Look-ups in named tables: a row name and a column name give one cell, copied from the table.

Zag:
,Mumoku,Bov,Delanu,Bokebod,Fup,Gobeg,Pelofu
Rumobe,103,182,198,207,158,152,191
Zin,75,150,214,181,165,153,169
Kez,100,167,152,204,93,120,51

What is the Gobeg of Kez in Zag?
120
What is the Bov of Zin in Zag?
150
What is the Bokebod of Rumobe in Zag?
207
What is the Mumoku of Zin in Zag?
75
What is the Mumoku of Rumobe in Zag?
103
What is the Bokebod of Kez in Zag?
204
What is the Bokebod of Zin in Zag?
181

Luzafu
         Lezubov   Zap  Ponu  Memebu
Nud          0.0  -0.2   0.3     0.2
Satu         0.3   0.4  -0.5    -0.1
Miko         0.5   0.0   0.0     0.0
Sopom        0.2   0.1  -0.2     0.0
Girule       0.5   0.0   0.0     0.0
Foro        -0.1  -0.4   0.5     0.3
Vutorad      0.8  -0.3   0.4     0.0
Saduban      0.2  -0.3   0.3     0.2
Kedek       -0.1  -0.4   0.4     0.2
Komen        0.5  -0.1   0.2     0.0
Musap        0.6   0.0   0.1     0.0
Deg          0.3  -0.1   0.2     0.1
Kitezo       0.5   0.0   0.1     0.0
Musavam      0.5  -0.1   0.1     0.0

Memebu of Girule: 0.0
Lezubov of Foro: -0.1
Memebu of Miko: 0.0
Lezubov of Vutorad: 0.8
Lezubov of Kedek: -0.1
Lezubov of Komen: 0.5
Ponu of Sopom: -0.2
Ponu of Kedek: 0.4
Zap of Musap: 0.0
Ponu of Satu: -0.5
Zap of Satu: 0.4
Lezubov of Musap: 0.6
Zap of Komen: -0.1
Zap of Deg: -0.1
Ponu of Nud: 0.3
Lezubov of Deg: 0.3
Memebu of Foro: 0.3
Lezubov of Musavam: 0.5
Ponu of Vutorad: 0.4
Which row has the largest Zap? Satu

Mub:
          Gem  Sezot  Zukebep  Davab  Buru  Pugeno   Fub
Kuz      77.9   42.0     57.1   48.8  33.8    39.1  48.0
Kuloz    62.7   43.3     49.0   59.2  51.3    46.8  46.8
Vol       3.1   43.9     26.2   37.8  52.8    45.4  36.3
Nofu     72.8   41.6     53.4   58.9  43.8    46.6  49.7
Valabed  60.8   44.9     55.2   66.9  45.7    55.9  61.9

Kuz, Davab -> 48.8
Kuloz, Buru -> 51.3
Kuloz, Davab -> 59.2
Kuz, Sezot -> 42.0
Vol, Gem -> 3.1
Valabed, Gem -> 60.8
Kuloz, Pugeno -> 46.8
Nofu, Sezot -> 41.6
Kuloz, Zukebep -> 49.0
Vol, Davab -> 37.8
Nofu, Gem -> 72.8

Rolili:
	Zag	Ragale	Rukuna	Vokuvob	Lunap	Vafu
Nos	168	68	142	172	127	75
Dapasar	92	122	94	85	78	142
Kur	93	114	98	90	93	150
Dasipub	113	103	87	110	89	133
Mubor	93	128	105	76	88	130
Somegup	138	99	104	102	96	115
Pul	192	58	147	183	124	36
Kepovi	98	112	112	101	111	118
Kuv	120	102	54	91	66	134
Sunazo	138	94	182	122	166	65
Kobudo	103	113	79	109	72	149
Bisasul	103	113	117	108	112	114
Sareti	99	116	107	92	104	112

Rukuna of Somegup = 104
Lunap of Kobudo = 72
Ragale of Somegup = 99
Lunap of Kur = 93
Vokuvob of Sareti = 92
Zag of Nos = 168
Vokuvob of Dasipub = 110
Ragale of Nos = 68
Vokuvob of Kur = 90
Vafu of Mubor = 130
Vafu of Sunazo = 65
Vokuvob of Kuv = 91
Ragale of Kepovi = 112
Rukuna of Dapasar = 94
Lunap of Dapasar = 78
Vafu of Dasipub = 133
Ragale of Kuv = 102
Zag of Dasipub = 113

Figiv:
         Tubut   Dez  Detugo  Firi  Vido   Bup  Miti   Med
Zadetad   -1.0   0.1    -0.3  -0.1  -0.2  -0.1  -0.1   0.0
Fasos     -0.5  -0.6     0.0  -0.4  -0.2  -0.8  -0.4  -0.6
Fop       -0.7  -0.4    -0.1  -0.8  -0.3  -0.3  -0.7  -0.2
Dovum      0.1  -0.5    -0.2   0.1   0.0  -0.2  -0.1  -0.2
Kana      -0.8   0.6    -0.5   0.3   0.2   0.0  -0.3   0.0
Kufu      -0.6  -0.5    -0.2  -0.7  -0.3  -0.3  -0.6   0.0
Begofa     0.2  -0.6    -0.4  -0.1  -0.2   0.1  -0.1  -0.2
Tes       -0.1   0.9    -0.8   0.1   0.1   0.0  -0.1  -0.3
Kuv       -0.6  -0.5    -0.3  -0.1  -0.2  -0.3  -0.2   0.0

Vido of Zadetad is -0.2
Tubut of Kufu is -0.6
Vido of Begofa is -0.2
Firi of Dovum is 0.1
Tubut of Kana is -0.8
Firi of Kana is 0.3
Tubut of Tes is -0.1
Detugo of Fop is -0.1
Bup of Kuv is -0.3
Vido of Tes is 0.1
Bup of Kana is 0.0
Firi of Fop is -0.8
Med of Zadetad is 0.0

Table Lop
|  | Der | Noz | Lusirit | Kel | Gom | Zaz |
|---|---|---|---|---|---|---|
| Kis | -58768 | 68541 | -44390 | -34729 | -73556 | 58741 |
| Zuv | -62820 | 30224 | 42770 | 61753 | 45258 | -30628 |
| Luder | 12285 | 20088 | -7386 | -67116 | -32206 | -3382 |
| Tozelom | -16723 | -22186 | -58089 | -72235 | 50835 | -69183 |
| Vetiva | -24522 | 12023 | 21174 | -19122 | -36781 | -53729 |
| Pov | -1992 | 46195 | -54401 | 55409 | 22327 | 10124 |

Gom of Vetiva = -36781
Noz of Tozelom = -22186
Noz of Zuv = 30224
Kel of Kis = -34729
Gom of Pov = 22327
Gom of Luder = -32206
Zaz of Vetiva = -53729
Kel of Vetiva = -19122
Lusirit of Vetiva = 21174
Zaz of Zuv = -30628
Kel of Luder = -67116
Noz of Kis = 68541
Zaz of Tozelom = -69183
Kel of Zuv = 61753
Zaz of Pov = 10124
Gom of Tozelom = 50835

Ziv:
|  | Sak | Pegiger | Gimani | Zanenar | Nid | Dimikor | Lifus |
|---|---|---|---|---|---|---|---|
| Mezil | 3.11 | 7.07 | 5.48 | 5.51 | 4.57 | 6.84 | 8.38 |
| Mafu | 6.02 | 6.37 | 6.24 | 6.45 | 6.24 | 6.41 | 6.50 |
| Duto | 9.76 | 6.59 | 7.26 | 0.44 | 5.72 | 3.66 | 5.74 |

Dimikor of Mafu = 6.41
Zanenar of Duto = 0.44
Dimikor of Duto = 3.66
Lifus of Duto = 5.74
Pegiger of Mezil = 7.07
Pegiger of Mafu = 6.37
Nid of Duto = 5.72
Nid of Mezil = 4.57
Lifus of Mezil = 8.38
Gimani of Duto = 7.26
Lifus of Mafu = 6.50
Pegiger of Duto = 6.59
Sak of Duto = 9.76
Dimikor of Mezil = 6.84
Nid of Mafu = 6.24
Zanenar of Mafu = 6.45

Zabele =
,Ped,Bom,Zug,Rebudo,Rud,Nulaga,Nep,Lopip,Liti,Telobur
Zeg,69,126,58,140,58,169,72,61,91,193
Rineluk,141,112,113,190,72,138,119,102,155,149
Fosen,120,123,119,120,120,108,120,131,128,115
Lep,112,120,103,146,102,118,110,117,123,121
Dobusu,105,130,90,159,95,125,114,112,132,143
Lat,121,113,101,169,74,139,110,99,149,162
Nof,125,93,108,59,129,141,115,83,94,119
Tolat,136,66,91,72,121,133,113,91,101,117
Zil,106,124,119,134,101,121,105,114,116,125
Lotepi,123,105,97,142,109,118,116,119,126,117

Dobusu, Ped => 105
Lotepi, Rud => 109
Lat, Bom => 113
Lep, Lopip => 117
Zil, Bom => 124
Rineluk, Rebudo => 190
Zil, Ped => 106
Tolat, Nep => 113
Tolat, Rud => 121
Zeg, Rebudo => 140
Lotepi, Bom => 105
Fosen, Lopip => 131
Zeg, Bom => 126
Zeg, Ped => 69
Rineluk, Lopip => 102
Lep, Rebudo => 146
Zeg, Zug => 58
Zil, Rebudo => 134
Tolat, Lopip => 91
Zil, Nulaga => 121
Which row has the largest Rud? Nof

Velaled.tsv
	Leke	Tizalaf	Punifus	Delafa	Gar	Pim	Rul	Vakeper	Zez
Gif	532	665	466	738	551	611	582	608	626
Miniz	710	591	572	492	772	547	720	741	670
Bakobop	578	664	561	521	600	583	580	635	614
Kased	502	502	582	270	596	667	442	476	444
Gekofe	682	517	766	525	683	565	706	667	668
Detapi	534	560	614	426	583	632	511	536	531
Duvifup	568	528	782	369	610	624	523	510	535
Fup	766	637	646	739	677	555	775	743	722
Teb	581	635	476	741	575	604	606	610	637
Runep	813	578	675	582	770	544	761	773	716
Muk	623	585	615	495	635	596	625	602	610
Kug	751	401	225	280	761	653	709	583	612
Mibemin	699	453	677	578	648	641	688	572	613
Depotu	567	645	533	719	569	606	587	605	614

What is the Delafa of Depotu in Velaled? 719
What is the Tizalaf of Runep in Velaled? 578
What is the Tizalaf of Muk in Velaled? 585
What is the Rul of Detapi in Velaled? 511
What is the Gar of Bakobop in Velaled? 600
What is the Punifus of Kased in Velaled? 582
What is the Zez of Muk in Velaled? 610
What is the Gar of Teb in Velaled? 575
What is the Gar of Gif in Velaled? 551
What is the Punifus of Depotu in Velaled? 533
What is the Pim of Muk in Velaled? 596
What is the Leke of Detapi in Velaled? 534
What is the Zez of Runep in Velaled? 716
What is the Vakeper of Runep in Velaled? 773
Which row has the largest Vakeper? Runep

